Turns, then the turns between two rows, first turn first; the first pair answered
Z283:
[-10  -2  39 -14  -7  -6  24   2  12  10  10  -8   8  20 -13 -17 -40  16
 -17  15 -21   6  10  -7   4  12 -24   2  -3  19  -8 -11  38 -15   1] -> [-29  -7  24 -13  -8   0  19  -3   6   8  20 -20  -1  19 -36 -14 -18  12
 -26  11 -22   3  23   0  -4   2 -25  -2  -4  21  -6 -18  35 -13  -8]
[-10  20  -9  32  20  12 -26  -1  13  -7  -8   5   0   4   7  -4  32  -8
   2   9  20   5  -5 -17 -14 -26  14 -13   7  -4   8  15 -22   6  -5] -> [ 18  18  10  23  15   5 -16   1  16   0 -18  18  10   5  38  -3  -5  -3
  10  17  17  13 -19 -25   0  -8   7  -2   6  -4   8  18 -18   4   8]
[ 28  -3  -5  -4 -21  -4   2   6  15  18  12 -11 -37   0   3  -6  -7  10
  13  13  -3  15  -1 -14  15  -5  21  -4  -6  17   3   3  23 -26   6] -> [ 23  -6 -10  -6 -23  -2   1   6  12  18  14 -16 -41   0  -8  -1  -2   6
   9   8  -5  12   4 -12  16  -5  21  -4  -6  18   2   3  24 -26   4]
[-39 -10 -22  16  -7   7   4  -6 -12 -19   3  -7 -38  -9 -26  -9  40  18
   0   1   6 -20  15  13 -23  -8  18  -4  -3  -5   7 -13  -5   4   6] -> [-24   9  -8  32   3  -1   3  -1  -2 -23 -15  17 -27  -7  11 -25  26  28
  17  17  21 -18  -6  -6 -27  -9  30  -2   7  -9  12  -7  -6   7   8]
Z603:
[-22  23 -12   7  11  -2  -1 -27 -16 -11  12  -6  29 -11  -4  18  12   3
  24   7   8   9   6  -6 -33  -9   0  -8  -4  -9  -8  -1 -11  17   9] -> [ -9  22  -3  -4  -2 -12  21 -20 -15 -13   6  12  29  -9   7   4 -24  23
  33  13   8   5  -2  -2 -31   7   1  -6   3  -6 -12  -8   1  11  16]
[-25  10 -17  13   4  -2   9   9   6 -12  -5  26 -17  13  -4 -36   2  28
  21   9  22 -15  -2   6 -31  -7  31 -15  23   3   4  -9  12  -4  -9] -> [ 36   7  17   9  12   3  -9  -6  14  15 -17  10  22   2  47  15 -24  -2
  13  11   1  17 -23 -30  15   0  -2  14  -6 -14   3  13  -5  -1  13]
[  2 -14  13 -17 -28  -5  29   0 -16   8  17  30  16 -10 -24  19 -25  11
  17  -7  -1  -5  12  20  15  13 -29 -21 -21  13 -26  -5  37  11   2] -> [ -5 -12  11   0  -9   6   1 -15 -16  15  21   3  23 -18 -31  48  14 -18
   2 -14  -5   7  18   9  21 -11 -37 -16 -32   3 -20   6  15  18  -2]
Z193:
[  0  -3 -13   4 -10   1   1  -3   4 -17  19  -1 -32   3 -13 -24  27   9
  -4 -12  16 -10  32  -6 -13 -29  16  13   8  19   8 -12  30   2  -1] -> [  3  -5 -10  -1 -15  -1   8  -2   6 -14  20   5 -33   5 -13 -27  16  14
   0 -11  14 -13  33  -4 -13 -21  14  14   8  19   7 -15  35  -1   1]
[  2   0   3 -20   6  18  -1   6  -5  25 -12 -18  -5 -13 -17  29  33 -25
 -14  -5 -15  15   2  -8  24 -12  -8   1  -6  -7 -10   6 -17  -9 -19] -> [ 23   0  15 -37 -14   5  31  21  -1  19 -22  15  -7  -4   4   3 -22   5
   3   3 -12   8 -12   0  25  16  -6   3   5  -2 -18  -1   4 -18 -11]
[  6  11  12   2  27  -5 -16  -3  18   5   4   4  46 -28  27  21  11   8
  -2  22  22  19   9 -17   0 -14 -12  35 -29 -11  15  23 -23 -15   0] -> [  7 -15   5 -28   3  -6   0   1   5   9  14  -9  36 -30   0  33  -5   5
 -15   5   2  15  25  -3  15   3 -31  41 -38  -1   3  14 -11 -25   4]
Now pairs of rows:
Each pair is 2 to 4 turns apart.
[ 12   0  10  -9   6  13  -7 -14  -8   3   3  -1  22  -5  14  17   1 -23
   0  -1   6   4 -15  -5  17   1  -7  15   3 -12   1   8   4  -2   5] -> [-21   6 -10   0   7  15  -5 -12  -9  -9  11   5   5  -3 -11  -4  25 -11
   3  -2  16 -14  -2   6  -7 -10  10  -2  18  -7   4  -1   7   0  -8] | Z193 then Z193 then Z603
[  7 -13   0 -15  -6  -6   8  10   3 -25   6  19 -13  14  -7 -23 -15  28
   8  -9  -3 -10   1   0  -4  27  -5  -2   8   0  -2   4  -5  -5   9] -> [ -9 -22 -10 -14  -1   5  -9   1  -4 -20  18  -9 -13   8 -30   1  17   9
 -10 -19 -12  -5  17   3   1  15 -15   0  -3  -2   1   7 -15  -1   3] | Z193 then Z193
[ 10  10   3  36  24   7 -35   2  12   9 -11   9   8  -2  27   7  26 -15
  -1  10  21   3 -18 -20  -3  -3  11  -6   3  -9  -2   6 -14   7  -4] -> [ 23 -27  -1 -21 -20  -3  11  13  -1  11   0   8  -3   7  -3   8 -32   4
  -8  -8  -7  -6  -1  10  16  39 -19   0  -2   5 -21 -14  18  -8   9] | Z193 then Z193 then Z283
[ 31   0  21  17  16 -13 -22   7  12 -12 -20  -5   8   5  38   9  -6  -6
  13  11 -19   9 -22 -61  16  12 -11  13 -11 -12   2  11  -9  26  24] -> [  9 -30   1  -9  -3  -5 -19  -3  -6  -9   3 -41  -4  -2 -21  32  15 -21
 -12 -13 -40   6   9 -36  24  15 -33  13 -22  -3  -8   0  -4  24  17] | Z283 then Z283
[  4   4  14   3  10  16  -5   6  -9  24   1 -14   1   2  17  23 -17  -9
  -7   6 -16  25  -4 -19  32   4 -12  24  -8   8  -8   5  -3   9  25] -> [  0  20  15  13  15   9   0  15  -1  13  -6  15  -3   9  34  -8 -27  11
  10  21   0  15 -14 -21  14   2  11  15   7  10  -1   1   1  10  22] | Z603 then Z283 then Z603
[ 15  24  16   2   5  -6  -5  11  16   0   2   7  18  -7  29  -4 -25   3
  17  19  13  -8 -22 -12   0   1   1   1  -1   7   9  -2 -16  -6  13] -> [-21  11  -8 -14  -7  -7   8  15   2 -12  16   3  -6  -2 -18 -21 -12  13
  11   6  13 -29   1  15 -16   3   8 -14   8  16   4 -18  -3  -9   2] | Z193 then Z603
[ -5   8  -2   2  -4   2  13  15   1 -14  -9  27  -8   4   1 -27  -2  22
  13   6   5  -8  -7  -8 -16   2  11  -8  10   0   2  -5  17  -1  -1] -> [ -9   9  -3  18  15  13 -16  -1   1  -4  -5  -2   2  -6  -1   4  36  -8
  -4   0   1   6  -2 -21  -8 -18   2  -3  -4  -8   9  10  -5   6  -4] | Z603 then Z603 then Z603 then Z603
[ -9   7  -5  23  28   9 -15   1   2 -12   3  -2  21   3  -3  11  24 -11
   3   5  -4  15   6 -12   0 -19  38   5   7  -5  16   4  -6 -18 -33] -> [ 12   4   7  15  26   8 -14   1   6  -6  -4   1  29   1  15  22   1 -15
   3   6 -10  26  -3 -21  15 -10  29  15  -1  -9  15   9  -7 -21 -21] | Z603 then Z603
[ -6  16  -7 -25 -24   2  19   8 -17 -10  17  11  -4 -15 -16  -3 -30  12
  20 -12  -5   6  16  34  21  -5   0 -11 -22 -18 -17 -19  31 -11 -27] -> [-13  21  -8  -6  -4  17 -12  -7 -14  -1  20 -16   5 -25 -17  25  10 -16
   8 -17  -6  17  17  19  29 -27  -5  -8 -33 -27  -9  -6   9  -2 -30] | Z603 then Z283
[  1   5  10  -7   4   3  -1   7   2  -2  -4  13  -5   5  10 -20 -13  15
   9  11   5  -8 -10   3 -11   8  13   3  11   1   0   3   4  -3  -2] -> [-15   8   2   1  12   8 -14   2   2  -4   2   3  -7   3  -4 -17  12   5
   5   7   8  -9  -1   3 -16  -6  16  -1   7   1   4   3  -3   1 -10] | Z603 then Z603 then Z193 then Z283
[-26   8 -27  17   5  -2  -3  -5  -8   7  22 -15  -2   2 -14   5  27  -1
  -8   2   5  -1  19   4 -11  -7   8 -10   6   5   1  -5 -14  16  -2] -> [ -2   6 -13  17   8  -1 -11  -9  -7  19  18 -22  14  -1   7  27  18 -11
 -14   2  -4  15  11 -10   7  -3  -5   3  -7  -2   2   6 -24  17   5] | Z603 then Z603
[  7  -3   6 -17 -22 -12  25   8  10  -4  -2  17   5  13  -1 -12 -40  20
   6  -2   7  -8   8   0  -5  18   2  -2   6  15  -4 -12  20 -10  -5] -> [-18  -8  -7 -15 -19  -6  16   5   3 -10  10   1  -7  11 -30  -9 -10  13
  -4 -14   8 -12  24  12 -16   5   5  -7   6  18  -6 -14  20  -8 -16] | Z283 then Z283
[-21   8  -5  15  15   6 -22  -7  -2   0   8  -6  -2   0  -5   3  34  -7
  -8  -4   7   5  -1  -5  -9 -25  10 -11   5  -8  13   6  -4   7  -3] -> [ 19 -13  13 -17  -3  -1   0  -3  -3  12   3  -9  10  -1  10  20 -19  -7
 -12  -7 -14  13  -6  -5  23   6 -17   8 -12  -7   1   7   5  -4  15] | Z603 then Z603 then Z283 then Z193
[-16 -14   6   1   0 -12   0 -17   6  -1  12   8  -5  -8 -39  -8  38  -4
 -16 -15  -5 -13  11  13  -1  -4  17 -32  31  -6  -4  -4  -6  13  -4] -> [ -5   0  15  20  15  -8 -14 -23  13   1   3  12   7 -12 -12  -3  42 -12
 -12  -5   2  -2   0  -3   1 -13  21 -26  28 -13   4   5 -19  17  -1] | Z193 then Z193 then Z603 then Z603
[ 15 -11  13   6   7   0   9   5  17   5 -14 -12   9  -6  15  13  -3  -4
 -15   2   4  -8 -12 -14   8  -1  -5  14 -16   4  -7  19 -14  -1   9] -> [  0 -24  -1 -12  -8   0  20   8   7   3  -1 -20  -6  -3 -17  10  -1   1
 -19 -10  -1 -17   4   2   2   4  -8   8 -15  11 -12   7  -3  -4   4] | Z283 then Z603 then Z603 then Z283
[ 21  -7  26 -12  -5  17  -4   6  10  28   1  -8  13 -18   8  22 -12   7
  -7 -14 -30  14  -3 -18  10  -1 -23  13 -15  -6  -4  14   0   4 -17] -> [ 18 -14  22 -15  -7  16   3   6   8  29   6 -12   8 -17   0  22 -13  10
  -8 -17 -33  11   2 -13  10   3 -25  13 -15  -5  -6  11   5   4 -17] | Z193 then Z283
